(in the rows, 100 means zero)
One turn moves every row onto another: examples first, then more rows asked:
J_159: 106  103  114  92  129  101  98  87  125  85  107  111  116  101  73  97  102  97  112  92  92  73  115  105  118  111  110  95  127  118  101  115  88  95  89  116  110  98  100  98  114  85  95  103  123  76  105  87  126  98
J_858: 96  100  99  98  67  81  91  110  84  99  96  97  105  101  113  76  96  99  101  115  117  110  67  88  79  96  118  92  89  104  82  88  117  92  106  107  91  95  126  82  107  118  106  93  98  107  73  91  91  94
J_775: 95  100  80  82  93  97  134  115  75  118  101  88  102  108  111  113  94  89  86  106  93  130  84  109  68  93  101  106  85  91  100  88  124  103  97  99  100  98  99  86  78  106  103  87  74  128  107  105  90  95
J_399: 88  105  85  94  75  94  102  111  75  99  102  81  79  105  134  96  93  88  95  111  115  127  88  107  77  79  100  91  81  91  90  92  111  99  94  88  86  115  103  87  97  110  88  92  83  120  93  89  88  88
J_343: 106  105  123  127  136  125  85  91  109  94  99  119  100  103  110  119  115  94  103  77  102  101  115  101  121  96  87  91  120  118  114  107  78  102  95  90  101  120  99  107  112  80  95  114  107  88  128  103  120  99
J_82: 98  96  104  111  128  122  88  80  107  89  90  98  91  93  122  105  102  87  112  96  99  107  101  105  132  103  94  91  129  109  120  112  85  90  90  89  91  100  87  92  104  81  99  115  113  79  121  95  135  108
J_551: 101  99  102  110  85  101  127  129  72  118  117  112  107  102  110  134  107  112  85  107  98  106  93  108  65  103  107  98  95  94  106  81  131  99  120  107  110  97  117  93  77  114  97  96  84  113  88  105  78  106
J_785: 88  86  97  95  72  93  109  105  76  108  85  93  114  105  91  100  90  104  87  108  95  123  69  82  80  97  121  102  89  99  79  94  140  89  102  92  104  92  106  104  94  106  103  82  87  115  76  103  81  100
J_920: 92  99  98  103  76  90  115  120  85  123  93  104  127  97  101  102  95  98  93  108  96  115  69  96  74  110  115  119  92  108  94  89  138  94  104  100  99  82  119  79  86  109  112  81  86  109  92  103  84  101
J_500: 91  103  99  91  125  109  102  84  119  85  106  92  96  96  98  106  95  89  114  98  89  84  122  120  125  104  101  99  128  108  110  123  92  90  78  95  99  101  80  91  103  81  83  99  117  74  115  80  128  99
J_567: 89  84  92  93  107  118  109  84  128  97  112  92  96  85  117  102  100  104  110  97  87  89  119  113  123  114  94  113  104  100  119  102  84  87  82  90  99  92  66  89  97  75  86  105  108  80  113  91  133  113
J_383: 110  83  109  89  114  106  107  87  135  96  111  115  121  95  81  87  110  113  107  88  88  78  109  91  113  121  105  106  102  111  107  92  77  95  94  118  113  88  90  98  112  81  103  110  115  87  102  100  134  110
J_563: 102  106  110  115  77  93  97  125  75  101  118  111  94  110  118  111  110  110  90  101  119  106  97  99  68  85  104  83  83  99  88  83  110  104  115  104  100  122  127  100  105  117  88  100  89  117  80  96  75  89
J_715: 86  87  87  90  81  101  120  105  67  106  97  84  92  109  105  119  91  102  82  108  95  130  87  96  76  86  108  93  87  85  87  93  133  95  101  86  105  107  92  110  87  104  90  88  79  125  86  102  80  100
J_798: 99  111  118  109  131  112  98  97  120  90  115  114  105  104  88  122  108  98  106  82  93  76  138  117  116  100  95  99  121  116  105  117  87  101  84  98  108  119  92  105  111  80  77  99  113  81  118  87  111  92
J_156: 100  96  118  114  115  120  104  100  131  107  120  119  112  96  100  118  116  115  100  73  90  82  136  105  111  107  87  115  93  113  111  95  78  102  87  92  111  115  83  106  110  73  82  102  102  90  120  101  113  100
J_138: 115  95  118  110  134  114  86  83  112  87  93  117  108  101  95  97  111  96  109  89  101  95  95  90  123  108  102  84  129  116  112  104  79  96  102  111  104  98  106  101  114  87  110  121  119  83  112  103  135  107
J_867: 91  89  107  111  75  101  112  116  70  109  104  106  105  106  97  126  101  118  81  103  99  112  89  89  74  94  114  92  91  94  85  89  138  92  114  92  112  105  110  115  91  108  90  90  86  115  73  105  69  103

J_715 -> J_867
J_82 -> J_343
J_858 -> J_399
Where do these go?
J_383 -> J_567
J_159 -> J_500
J_920 -> J_775

One turn moves every row onto another: examples first, then more rows asked:
J_258: 73  109  77  101  87  105  151  118  62  120  88  105  88  118  116  95  93  120  73
J_744: 62  106  86  104  96  101  135  115  73  120  97  81  82  135  114  100  96  129  84
J_581: 109  85  69  106  141  118  118  101  70  108  76  117  78  103  130  94  91  94  104
J_597: 112  81  76  89  85  103  100  85  70  132  80  121  112  138  110  106  106  125  75
J_525: 98  82  72  105  135  123  117  95  70  105  79  125  74  111  123  95  85  87  99
J_214: 82  105  75  100  127  109  128  99  80  93  101  127  75  105  118  101  94  105  131
J_281: 105  66  61  104  134  116  105  101  77  128  90  107  80  106  111  106  83  98  108
J_532: 88  111  61  86  79  93  106  105  81  133  97  125  110  130  126  80  120  128  110
J_674: 94  62  64  98  132  118  100  100  78  113  88  112  81  112  112  112  83  91  103
J_606: 96  78  63  100  145  115  114  97  89  103  93  91  83  101  113  117  94  114  113
J_448: 72  84  77  97  98  77  112  129  76  113  92  84  102  136  126  104  95  117  82
J_50: 102  92  78  91  102  106  114  74  85  107  82  100  116  134  109  115  114  140  72
J_260: 83  74  67  99  138  120  113  92  90  99  98  100  80  108  104  120  89  108  110
J_44: 94  106  71  101  135  106  128  104  80  96  97  117  79  98  126  101  100  112  134
J_445: 69  101  76  86  84  88  122  138  63  114  89  100  92  123  131  108  104  122  92
J_470: 111  106  87  93  95  110  119  79  66  110  68  124  106  136  126  95  115  127  73
J_596: 90  87  63  100  127  105  115  105  87  116  111  108  80  102  107  113  92  116  138
J_236: 94  92  73  100  121  107  115  107  68  106  91  141  76  109  127  93  88  89  124
J_560: 104  95  69  105  124  107  119  108  68  121  94  133  74  104  124  91  88  96  129
J_761: 91  97  60  95  109  119  115  80  90  118  77  90  113  127  119  87  117  131  66
J_957: 100  87  55  89  86  104  96  100  76  143  80  119  113  132  125  80  112  114  80
J_955: 94  121  68  95  100  115  126  86  77  116  73  116  106  127  134  70  122  125  79
J_634: 104  108  85  90  77  92  109  90  68  125  89  137  106  140  120  95  113  129  102
J_609: 85  88  52  85  88  97  95  98  94  136  100  99  118  130  111  98  116  135  96
J_212: 82  87  68  94  89  80  127  133  65  113  84  108  108  118  128  100  93  108  71
J_359: 79  121  66  92  102  108  126  84  95  109  93  96  110  126  120  87  127  144  94
J_772: 79  86  66  94  124  104  111  104  88  100  110  115  82  106  108  118  92  110  134
J_495: 96  119  88  92  94  95  124  79  82  99  91  116  110  136  119  103  121  144  98
J_372: 96  93  77  88  84  89  105  85  86  122  103  112  115  138  102  115  112  143  100
J_647: 75  92  78  113  100  93  141  108  75  120  92  89  97  129  111  90  83  114  63

J_214 -> J_772
J_448 -> J_647
Where do these go?
J_955 -> J_532
J_470 -> J_634
J_281 -> J_581

One turn moves every row onto another: examples first, then more rows asked:
J_11: 104  128  119  128  107  105  97  88  74  97  109  107  90  98  120  119  101  95  111  87  105  82  117  92  110  92  132  119  130  76  84  105  85  123  98  111  106  122  77  120  64  98  79
J_394: 134  115  119  108  117  112  85  125  97  118  72  91  82  100  95  132  117  77  97  110  102  64  110  98  74  104  117  72  108  98  107  78  104  113  120  102  98  104  118  98  89  104  100
J_118: 123  99  131  122  117  105  118  93  82  104  81  96  100  90  99  122  102  88  133  96  98  82  123  90  109  119  129  99  115  109  80  77  82  129  99  102  91  135  92  95  55  86  96
J_449: 104  136  131  140  129  92  84  86  97  104  90  109  109  118  90  120  107  90  122  95  91  88  95  57  82  120  125  80  79  97  96  105  117  114  133  124  94  117  124  97  98  91  68
J_585: 91  131  130  115  110  99  112  104  80  131  86  102  136  84  104  103  109  120  117  94  130  72  123  93  133  85  136  128  100  89  99  118  104  95  101  97  83  94  98  92  76  91  98
J_220: 110  113  136  130  106  124  76  109  95  104  93  104  69  84  98  105  114  83  78  99  105  74  111  87  68  71  109  93  107  89  96  117  102  107  97  101  111  107  130  105  92  99  79
J_571: 107  130  124  129  102  95  109  95  127  115  82  122  95  85  70  96  121  78  94  109  100  65  90  106  83  107  141  95  130  88  116  114  116  105  92  82  107  125  125  104  85  118  90
J_831: 90  91  111  142  122  129  87  84  81  93  73  88  119  100  103  102  111  74  110  71  112  79  82  88  99  98  132  80  97  81  117  99  90  97  117  120  103  102  113  82  96  119  100
J_974: 108  124  127  144  99  96  80  108  120  139  81  98  108  95  74  121  89  114  105  85  113  57  91  86  105  85  132  96  130  92  105  87  125  74  112  105  123  102  112  86  81  123  77
J_631: 105  140  114  132  110  74  103  116  128  102  97  121  95  99  99  112  98  83  113  112  104  73  121  85  89  104  135  135  113  87  90  110  84  79  111  96  68  122  94  114  84  92  74
J_357: 125  111  138  140  138  75  122  90  120  89  72  126  96  79  109  118  104  97  107  100  115  71  117  100  98  112  126  119  117  105  89  79  101  86  105  105  66  116  105  98  101  88  74
J_146: 103  108  127  131  153  104  87  128  96  95  78  100  97  77  105  92  68  101  122  70  115  69  96  83  105  96  109  90  129  90  89  110  87  105  109  87  92  96  122  97  86  88  79
J_842: 98  147  120  128  109  86  84  71  109  104  98  88  125  98  99  102  105  88  98  104  102  80  126  112  132  112  129  98  105  95  106  114  95  101  85  106  69  109  127  102  96  121  103
J_582: 124  105  118  125  126  74  74  111  134  98  72  84  103  98  86  125  115  94  93  87  120  80  105  108  101  120  97  127  97  102  99  85  115  97  117  105  96  101  100  92  100  110  77
J_444: 107  105  138  123  104  97  95  80  91  99  95  96  98  105  97  106  117  85  119  93  113  75  88  83  76  151  124  102  100  88  99  126  109  106  107  106  89  100  74  71  100  81  81
J_10: 104  113  126  113  107  78  81  111  139  83  103  94  102  94  103  105  114  79  112  99  108  80  120  91  108  97  85  108  100  89  97  110  105  71  101  98  102  108  127  103  83  97  68
J_279: 90  125  104  122  89  108  99  84  95  123  65  98  107  100  100  113  122  75  114  98  111  52  114  65  119  108  107  100  103  109  92  68  123  103  93  121  83  111  110  73  84  108  119
J_542: 96  119  100  140  116  113  114  94  88  126  118  108  113  97  83  110  94  86  125  103  113  93  100  63  101  66  126  71  113  92  96  76  99  98  102  107  113  97  87  82  59  100  89
J_935: 123  112  104  118  145  106  90  100  119  103  101  106  91  73  93  122  79  94  110  104  113  83  89  95  135  106  101  105  110  82  95  94  108  128  109  83  96  130  105  105  66  98  113
J_216: 93  132  108  139  103  128  76  64  110  126  79  100  102  104  112  95  116  100  114  93  108  72  117  64  105  92  118  103  109  95  79  99  112  89  76  110  109  111  104  109  94  133  101
J_653: 112  113  114  131  101  108  100  78  113  118  95  104  106  121  87  121  79  109  117  104  114  85  101  71  71  97  110  113  85  83  79  103  136  89  106  113  90  107  91  101  80  64  102
J_982: 96  104  122  126  132  97  88  97  118  99  108  99  84  77  94  112  89  80  108  100  108  70  87  97  141  113  114  104  111  64  99  110  98  129  103  100  97  140  117  113  77  104  103
J_912: 98  121  115  124  140  91  81  145  93  103  73  93  101  91  102  107  75  85  116  75  115  60  86  84  107  109  128  100  125  86  98  110  80  114  125  92  88  99  109  96  84  96  89
J_576: 76  117  121  141  121  96  99  90  147  127  105  102  90  104  107  98  113  105  130  130  119  61  117  80  111  118  106  118  116  91  101  96  109  92  107  91  105  110  105  110  86  101  69
J_823: 102  96  146  127  103  88  110  77  113  107  83  103  117  127  125  121  100  87  101  104  108  58  81  76  95  109  132  94  88  79  95  97  122  90  108  136  103  117  101  104  93  77  97
J_391: 113  101  108  139  119  118  110  100  75  122  92  93  125  84  98  115  91  72  105  118  105  74  113  88  86  64  126  75  106  88  102  103  104  83  102  100  88  80  82  103  57  87  91
J_781: 82  106  128  156  120  105  111  79  78  107  96  96  104  99  81  115  114  82  121  91  122  85  83  83  106  91  156  76  110  91  93  87  100  111  111  122  122  105  92  80  92  114  98
J_176: 95  108  141  119  123  98  111  98  91  146  77  91  134  91  96  102  110  121  132  97  120  67  128  102  130  108  140  105  102  88  100  106  99  92  94  103  81  97  101  100  87  99  89
J_174: 97  100  80  138  109  137  82  101  88  113  92  91  114  97  95  102  88  81  121  90  113  88  96  79  88  84  105  80  101  88  118  93  97  89  102  99  88  86  96  78  65  100  96
J_465: 130  120  124  102  117  106  103  83  99  113  106  120  125  108  119  94  102  94  101  88  99  82  104  62  83  118  97  94  99  80  106  104  103  92  114  106  100  97  75  85  81  78  71
J_127: 102  124  139  134  89  94  95  108  115  116  82  99  111  83  72  117  101  100  119  84  114  52  91  79  110  84  130  88  121  99  102  92  127  71  115  104  118  109  140  69  75  109  86
J_727: 122  131  112  120  109  95  117  95  117  120  81  134  101  80  75  104  108  88  85  106  105  66  96  107  88  95  116  94  137  94  120  85  133  106  94  82  98  111  116  95  78  108  91
J_658: 99  118  127  147  117  92  73  99  93  109  102  115  97  111  120  121  91  94  109  124  93  81  83  66  93  99  103  85  98  119  103  97  131  100  104  106  93  93  87  88  85  76  66
J_190: 112  136  113  131  114  92  85  75  109  116  90  95  127  87  93  102  91  97  84  108  102  88  125  108  130  102  108  108  105  118  105  93  103  108  79  97  60  102  112  85  83  108  105
J_331: 96  134  118  130  130  90  118  85  131  102  82  113  105  90  103  112  127  104  107  110  136  69  104  74  116  113  112  134  98  106  98  81  120  113  138  97  104  118  116  81  87  99  89
J_395: 104  102  129  148  126  113  111  83  68  102  72  86  121  85  79  118  113  71  103  95  111  72  107  96  84  85  156  84  95  78  95  115  101  103  125  119  96  96  100  103  90  104  98

J_585 -> J_912
J_394 -> J_216
J_190 -> J_982
Where do these go?
J_174 -> J_781
J_658 -> J_823
J_582 -> J_576

One turn moves every row onto another: examples first, then more rows asked:
J_812: 129  95  115  123  96  98  108  95  59  83  99  108  80  90
J_124: 94  103  98  113  79  112  122  74  60  93  105  131  131  107
J_628: 118  99  102  114  78  108  99  93  86  113  117  157  102  79
J_57: 90  101  88  114  91  96  120  61  69  99  114  137  122  105
J_825: 118  81  105  102  84  99  83  105  89  117  124  125  81  75
J_706: 101  72  86  70  105  115  103  82  78  101  98  92  101  88
J_580: 93  74  90  70  93  115  103  82  72  105  99  92  111  89
J_271: 111  90  120  112  81  105  100  101  54  80  99  104  80  90
J_644: 95  102  89  114  90  108  124  68  66  95  109  133  130  109
J_205: 115  84  106  105  85  104  82  98  86  121  126  127  82  71
J_648: 110  88  94  92  88  128  99  89  98  129  128  134  109  79
J_508: 111  75  86  77  110  108  106  79  77  111  102  86  102  89
J_352: 121  102  101  116  76  106  102  98  88  110  120  157  104  87
J_557: 105  92  92  111  94  113  129  57  72  105  98  133  126  106
J_621: 111  105  89  114  97  109  130  70  69  100  108  127  131  108
J_821: 116  93  118  122  91  107  104  99  57  78  105  107  78  94
J_517: 106  77  84  63  100  117  107  84  86  97  95  104  96  83
J_863: 110  86  89  89  86  119  99  93  100  129  131  131  113  85
J_452: 121  88  122  130  93  105  110  83  59  88  101  112  77  96
J_199: 112  66  96  79  107  121  108  76  80  109  96  91  91  90
J_123: 114  96  121  121  90  115  107  97  64  80  119  106  73  93

J_508 -> J_621
J_452 -> J_199
Where do these go?
J_580 -> J_124
J_863 -> J_352
J_517 -> J_57
J_821 -> J_706
J_205 -> J_648

